[102 154 128 143 100 128  91 137 175  85 166 154 127 129 103] : Z_585
[189 109 153  62 141 121 108 125 146 154 105 136 163 141 120] : Z_79
[188 102 154 128 100 143  91 125 137 175 135 108 136 141 120] : Z_309
asked: [102 154 128 100 143  91 125 137 175]  Z_309
asked: [108 125 146]  Z_79
asked: [128 100 143  91]  Z_309
asked: [141 121 108 125 146 154]  Z_79
asked: [121 108 125]  Z_79
asked: [128 143 100]  Z_585

[112 144 109 105 162  89  83 122 112 139  98] -> Z_924
[124 151 105  92 181  70  88 105 111 149  80] -> Z_315
[120 154 105  92 174  78  68 113 111 148  89] -> Z_585
[134 158 136  89 158 111 105  88 146 158 116] -> Z_309
[105  92 173 105 174  78  68 113 111 148  89] -> Z_75
asked: [136  89 158 111 105  88 146 158 116]  Z_309
asked: [105  88]  Z_309
asked: [105  92 174]  Z_585
asked: [ 88 146]  Z_309
asked: [105  92 173 105 174  78  68 113 111 148  89]  Z_75

[103 137 115  91 128 122 120 121 122 124 143 123 140 143  83 112 127 128
 114 113 127 127 122 127 131 128 132 101 128 144 141 141 118 141 109 115
 107 127 133 151  93 122 143 144 108 115 114 126 125 135 136 102 151 147
 139 129 121  96 141] = Z_585
[121 122 124 167 123 137 143  83 112 127 128 113 129 157 142 130  80 116
 135 123  70 104 101  56 100 165  49  98 156  96 171  70 151 126  86  92
 111 205 132  89 139 174 113 181  92 107 118  95 119 121  97 157 140  70
 134 125 158 131 134] = Z_309
[103 137 115  94 121 122 120 121 122 124 167 123 140 143  83 112 127 128
 114 113 127 127 122 127 131 128 132 101 128 144 141 141 118 141 109  50
 107 131 133 151  93 122 143 122 108 115 114 126 125 135 136 102 151 147
 139 129 121  96 141] = Z_924
[126 130 139 125 182 191  86 128 174 136  71 113 129 157 142 130  80 116
 135 123  70 104 101  56 100 165  49  98 156  96 171  70 118 141  86  92
 111 119 132  89 139 174 113 181  92 107 118  95 119 121  97 157 140  70
 134 125 158 131 134] = Z_206
[103 137 115  91 121 122 120 121 122 124 167 123 140 143  83 112 127 128
 114 113 127 127 122 127 131 128 132 101 128 144 141 141 118 141 109 115
 107 127 133 151  93 122 143 122 108 115 114 126 125 135 136 102 151 147
 139 129 121  96 141] = Z_881
[136 134 126 118 121 131 118 123 117 142 158 118 117 127 115 134 140 123
 115 117 130 137 121 130 118 116 139 120 134 151 121 145 123 155 137 142
 121 119 119 137 122 115 129 141 112 131 106 129 116 150 126 134 144 125
 131 136 127 127 139] = Z_315
asked: [103 137 115  94 121 122 120 121 122 124 167 123 140 143  83 112 127 128
 114 113 127 127 122 127 131 128 132 101 128 144 141 141 118 141 109  50
 107 131 133 151  93 122 143 122 108 115 114 126 125 135 136 102 151 147
 139 129 121  96 141]  Z_924
asked: [103 137 115  91 121 122 120 121 122 124 167 123 140 143  83 112 127 128
 114 113 127 127 122 127 131 128 132 101 128 144 141 141 118 141 109 115
 107 127 133 151  93 122 143 122 108 115 114 126 125 135 136 102 151 147
 139 129 121  96 141]  Z_881
asked: [126 130 139 125 182 191  86 128 174 136  71 113 129 157 142 130  80 116
 135 123  70 104 101  56 100 165  49  98 156  96 171  70 118 141  86  92
 111 119 132  89 139 174 113 181  92 107 118  95 119 121  97 157 140  70
 134 125 158 131 134]  Z_206

[131 117 128 139 153 117 128 125  91 128 100 143 148 126 132 177] = Z_309
[134 130 128 116 138 140 127 130 185 133 187 124 128 124 128 106] = Z_881
[122 130 147 154 119 126 125  90 167 130 145 201  96 135 120  83] = Z_669
[124 118 130 115 114 115 129 127  75 122 128 155 117 135 126 138] = Z_372
[125 122 130 147 154 119 127 125  90 128  81 148 136 132 129 173] = Z_79
asked: [185 133 187 124 128 124]  Z_881
asked: [122 130 147 154 119 127 125  90]  Z_79
asked: [122 130 147 154 119 127 125  90 128]  Z_79
asked: [124 128 124 128]  Z_881
asked: [117 128 125  91 128]  Z_309

[101 156  58 139 128  80 110 149 135 120 115 184 114 164 131  96 128 102
 123 165  73 134] : Z_75
[101 156  58 139 128  80 110 149 135 120 115 184 114  96 104 164 131 102
 123 175 110 145] : Z_924
[112 151  48 176 122  82 121 149 129 128 106 211 151 175 153 126  94  87
 154 208 165 166] : Z_669
[107 117 134  84 104 122 118 153 128 112 130  86  96  86  89  95 146 110
 115 140 107 128] : Z_206
[101 156 176 149 129 122 121  82 128  48 115 184 114 164 131  96 104  73
 137 198 150 153] : Z_315
[135 104 187  53 122 161 130 123 125 112 143  52  92  75  90 112 154 150
 103  75  83 107] : Z_372
asked: [ 83 107]  Z_372
asked: [ 48 176 122  82 121 149 129 128]  Z_669
asked: [184 114 164 131  96 104]  Z_315
asked: [176 149 129 122 121  82 128  48 115 184 114]  Z_315
asked: [101 156  58 139 128  80 110 149 135 120 115 184 114 164 131  96 128 102
 123 165  73 134]  Z_75
asked: [104 122 118 153 128 112 130  86  96  86  89  95]  Z_206

[150 131  92  90 135  97 114 135 148 147 124 107  85 150 145 100 122  95
 107 117 136 117 114 114 133 112  98 114 103 114 138 129  90  93 126 115
 121 126 113 113 103 122 130 132 151 121 110 108 116  82 111  88 125  99
 112 107] -> Z_881
[150 131  92  90 135  97 114 135 148 147 124 107  85 150 145 100 122  95
 107 117 136 117 114 114 133 112  98 114 103 114 138 129  90  93 126 115
 121 126 113 113 103 122 130 132 151 121 110 108 116  82 101 114 114 113
 119 141] -> Z_585
[115  84 110 112 111  95 110 111  97 104  87  62 104 112  94 103 131 121
  92 121  99 102 122 124  88 141 121  96 103 138 114 113 138 108 124  61
 101 150  56 103 112  75 127  77  80  93 130  94  74  91  89  94  95 103
 116 118] -> Z_75
[149 133 113 114 129 117 111 129 150 154 118 132 112 148 142  96 121  86
 105 113 135 134 109 109 149 114  95 126 101 112 130 128  98 111 124 116
 132 125 141 130 119 144 128 133 158 138 108 128 116 107  99 111 113 130
 127 149] -> Z_669
[124 147 169 180 121 124 123 121 140 143 103 124 170 163 115 113 150 124
 110 127 141 152 119 157 193 145 145 142 158 119 143 125 162 138 135 109
 119 183 152 145 149 182 161 119 142 182 153 135 111  91  89  94  95 145
 127 179] -> Z_315
asked: [115  84 110 112 111  95 110 111  97 104  87  62 104 112  94 103 131 121
  92 121  99 102 122 124  88 141 121  96 103 138 114 113 138 108 124  61
 101 150  56 103 112  75 127  77  80  93 130  94  74  91  89  94  95 103
 116 118]  Z_75
asked: [150 131  92  90 135  97 114 135 148 147 124 107  85 150 145 100 122  95
 107 117 136 117 114 114 133 112  98 114 103 114 138 129  90  93 126 115
 121 126 113 113 103 122 130 132 151 121 110 108 116  82 101 114 114 113
 119 141]  Z_585

[201  59  78  69 174  74  83  90 190]  Z_315
[108 124 165  81 171 166 157 114 102]  Z_585
[107 123 168  80 172 167 158 114 101]  Z_206
[ 79 176 161 166  95 167 162 155  83]  Z_430
[108 124 165  81 170 187  89 194 158]  Z_75
[ 79 176 161 166  95 167  88 195 159]  Z_661
[107 124 166  79 172 167 157 113 101]  Z_372
[ 95 166  88  81 171 166 157 114 100]  Z_79
asked: [ 95 167  88]  Z_661
asked: [161 166  95 167 162 155]  Z_430
asked: [ 79 176 161 166  95 167  88 195 159]  Z_661
asked: [187  89 194 158]  Z_75

[124 121  75 126 112 142 164 148  82 117  78  94  58 129 173 138 173 145
 110 172 107] -> Z_669
[176 119 165 152 172 115 128 166 172 137 117 144 186 154 124 146  65  93
 135  90 167] -> Z_75
[183 119 163 152 175 143 110 108 112  42 100 141 180 153 130 164  69  96
 135  92 164] -> Z_430
[ 79  96 116 128 137 209 178  91 128  91 153 121 153 162 139  83 120 146
 162 154 149] -> Z_372
[137 165 105 146 123 124 156 195 124 135  57  99  64 136 170 133 142 115
  88 148 121] -> Z_309
[ 95  84 116 126 159 187 184  95  92  86 133 119 163 166 155 140 119 151
 176 156 153] -> Z_206
[120 100 116 110 153 110 144  99  42 108 112 120 135 130 156 213 152 158
 164 149 123] -> Z_585
[ 92 137 164 105 115 118  83 129 136 132 200 157 176 104  77 117 126 141
 154 105 123] -> Z_315
[156 132 164 154 151 140 126 159 204 140 138 145 176 151 110  92  67  92
 123  92 164] -> Z_79
[ 75 140 140  96  96 119  88  55 109 128 193 145 138  92  88 114 160 156
 146 127 102] -> Z_924
[121  99 114 110 152 110 143 100  42 108 112 119 134 130 155 213 153 158
 163 150 122] -> Z_881
[ 92 137 164 105 115 118  83  63 136 132 200 157 176 104  77 117 126 141
 154 105 123] -> Z_661
asked: [145 176 151 110  92  67]  Z_79
asked: [ 92 137 164 105 115 118  83 129 136 132 200 157 176 104  77 117 126 141
 154 105 123]  Z_315
asked: [110 143 100  42 108 112]  Z_881
asked: [166 172 137 117 144 186 154 124 146  65  93]  Z_75
asked: [ 92 137 164 105 115 118  83  63 136 132 200 157 176 104  77 117 126 141
 154 105 123]  Z_661
asked: [140 126 159 204 140 138 145 176 151 110  92]  Z_79

[164 106 162 109 106 106 109  95 179 109 105 102 107] = Z_206
[146 151 144 148 148  93 148 100 151 147 151  96 149] = Z_315
[ 94 142  95 142 142 157 141 161  78 142 142 157 142] = Z_372
[160 106 161 104 100 156 103 147 174 104  98 152 100] = Z_430
[ 95 142 142 157 141 162  78 142 142 157 142 123 153] = Z_309
[146 105 144 148 148  93 148 100 151 147 151  96 149] = Z_75
[110  96 112  99  99 162 100 148 109 100  96 157  98] = Z_924
[160 106 160 105 106  95 107  81 173 105 105  90 106] = Z_79
[109 103 111 107 105 162 107 154 105 107 104 160 105] = Z_881
[181 110 176 118 112 118 117 125 203 118 111 124 112] = Z_669
[ 71 155  77 141 151  91 143  90  57 140 153  89 151] = Z_585
asked: [112 118 117 125 203 118 111 124]  Z_669
asked: [160 106 160 105 106  95 107  81 173 105 105  90 106]  Z_79
asked: [ 95 142 142 157 141 161  78 142 142 157 142]  Z_372

[ 81 147 121 161 113  75 155 117]  Z_79
[ 78 164 167  92  99 125 138 127]  Z_430
[169  95 133  97 141 166  93 130]  Z_661
[144 171 131  92 138 125  99 127]  Z_924
[ 98 155  94  90  97 124 139 126]  Z_206
[157  79 162 166 155 128  99 117]  Z_585
[159 104 127  96 134 163  98 129]  Z_315
[158  78 163 167 156 129  99 117]  Z_372
asked: [141 166  93 130]  Z_661
asked: [ 92  99 125 138 127]  Z_430
asked: [ 78 163 167]  Z_372
asked: [ 78 164 167  92]  Z_430

[ 85  88 101 104 129  69 102 113  71  73 133  74]  Z_669
[ 85  88 124  91 130  95 143 181 148 124 133 116]  Z_372
[ 85 101 104 129  69 210 193 143 171 170  87 170]  Z_661
asked: [130  95 143 181]  Z_372
asked: [ 85  88 101 104 129  69 102 113  71  73 133  74]  Z_669
asked: [ 88 101 104 129  69]  Z_669
asked: [129  69 102 113]  Z_669
asked: [101 104 129  69 210 193 143 171 170  87]  Z_661

[104 150 136 205 174  94 173  58  68 112  79  83 149  85  86 194  65 102
 167 192 178  92  54 154 122 175  71  52 152 167 105 125 120 149 103 176
 212 139 213  47 117 210  41  80 141 107 152  50  44 111 203 140 175] : Z_661
[186 170 179 173 177  99  81  93  48 149  64 207  83 212  55  85  59  60
 119 212 191 184 150  50 102 139 203 183 195 159 101  81 116 166 118 208
 132  67  48  90  47  52 180  48 208 206 203 106  80  48 136 113  90] : Z_881
[141 174  50 103 177 115 214 170  44 138 174 121  75  64 205 193  92 209
 194 168  93  78 185 175 199 145  86 189  73  42 175 209  45 116 105 160
  72  46  50  94 214 117 138 215 182  63 109 195 189 122 193  80 112] : Z_669
[128 117  71  81  83  70 130 140  83 154  44 203  51  41 168 110 112 179
 175  74  64  50 102 106 116  86 148 145 207 156 214  82 172  94 131  48
  63 170  53 169 123 203 104 210  54  48 131  54 184 212  47 144 150] : Z_585
[162 129  48 175 207 122  76  95 211 202  48 120 215  64 195  98 207 184
  41 113 213 164  67  55 190 141  71 183 208 132 123 147  77  50  80 204
 149 205 200  91 134 153 106 144 124  82  55  45 211 130  54 149 128] : Z_309
[107 198  94  84 186  78 165 101  76  81  57 157 192  78 215  61 213 129
 151 106  43 211 175  50 151  50 194 127 196 152 140  67 149  47 104 199
 151 145  64 205 129 130 205 191  89 176 204 129  52  86  94  97 130] : Z_206
[128  73 196  88 197 164 166 168  91  43 123 120  79  47  51 110  98  70
  88 157 209 132  60 147  44 159 139  59  57 216 199 205 161  43  72 150
 186  53 189 154 202 129 197 192 115 123  59  76 138 173 164  99 126] : Z_79
[149  52 188 197  67 177 128 112  86  48 160  44 156  78 160 122 211 159
 117 133 122  62 117 124 192 205  51 144 210 131 126  60  82 168 107  54
 150 125 205  74 139 165 145 133 216  71  78 176 190 149 132 164 176] : Z_372
[129 175  48 162 207 149 216  52  87 176 188  92 109 210 188 174 110  49
 172 194 104 151 100 198 147 203 197  63 195 102 139  77  64 187 127 122
 162 119 148  99 157 159 104  67 118 132 212 167  59 152  70 205 122] : Z_924
[213 131 151 119  91 136 181 121  94  52 144 127 197  84 129 215 210  74
 197 209 105 165 113  78 119 212 132  66 177 141  62  49 118  96 132 187
 209 181 196 105 134 156 176  48 112  99  96  71  55 191 131  71  68] : Z_75
asked: [129 175  48 162 207]  Z_924
asked: [213 129 151]  Z_206
asked: [ 44 138]  Z_669

[144  51  94 128 138] = Z_309
[106 196 126 121 138] = Z_372
[133 111 110 131 195] = Z_315
[133 111 110 121  68] = Z_924
[ 52 111 119  93 101] = Z_206
[133 176 103 121 138] = Z_881
[144  51  94 128 158] = Z_75
asked: [110 121]  Z_924
asked: [126 121 138]  Z_372
asked: [128 138]  Z_309
asked: [119  93]  Z_206

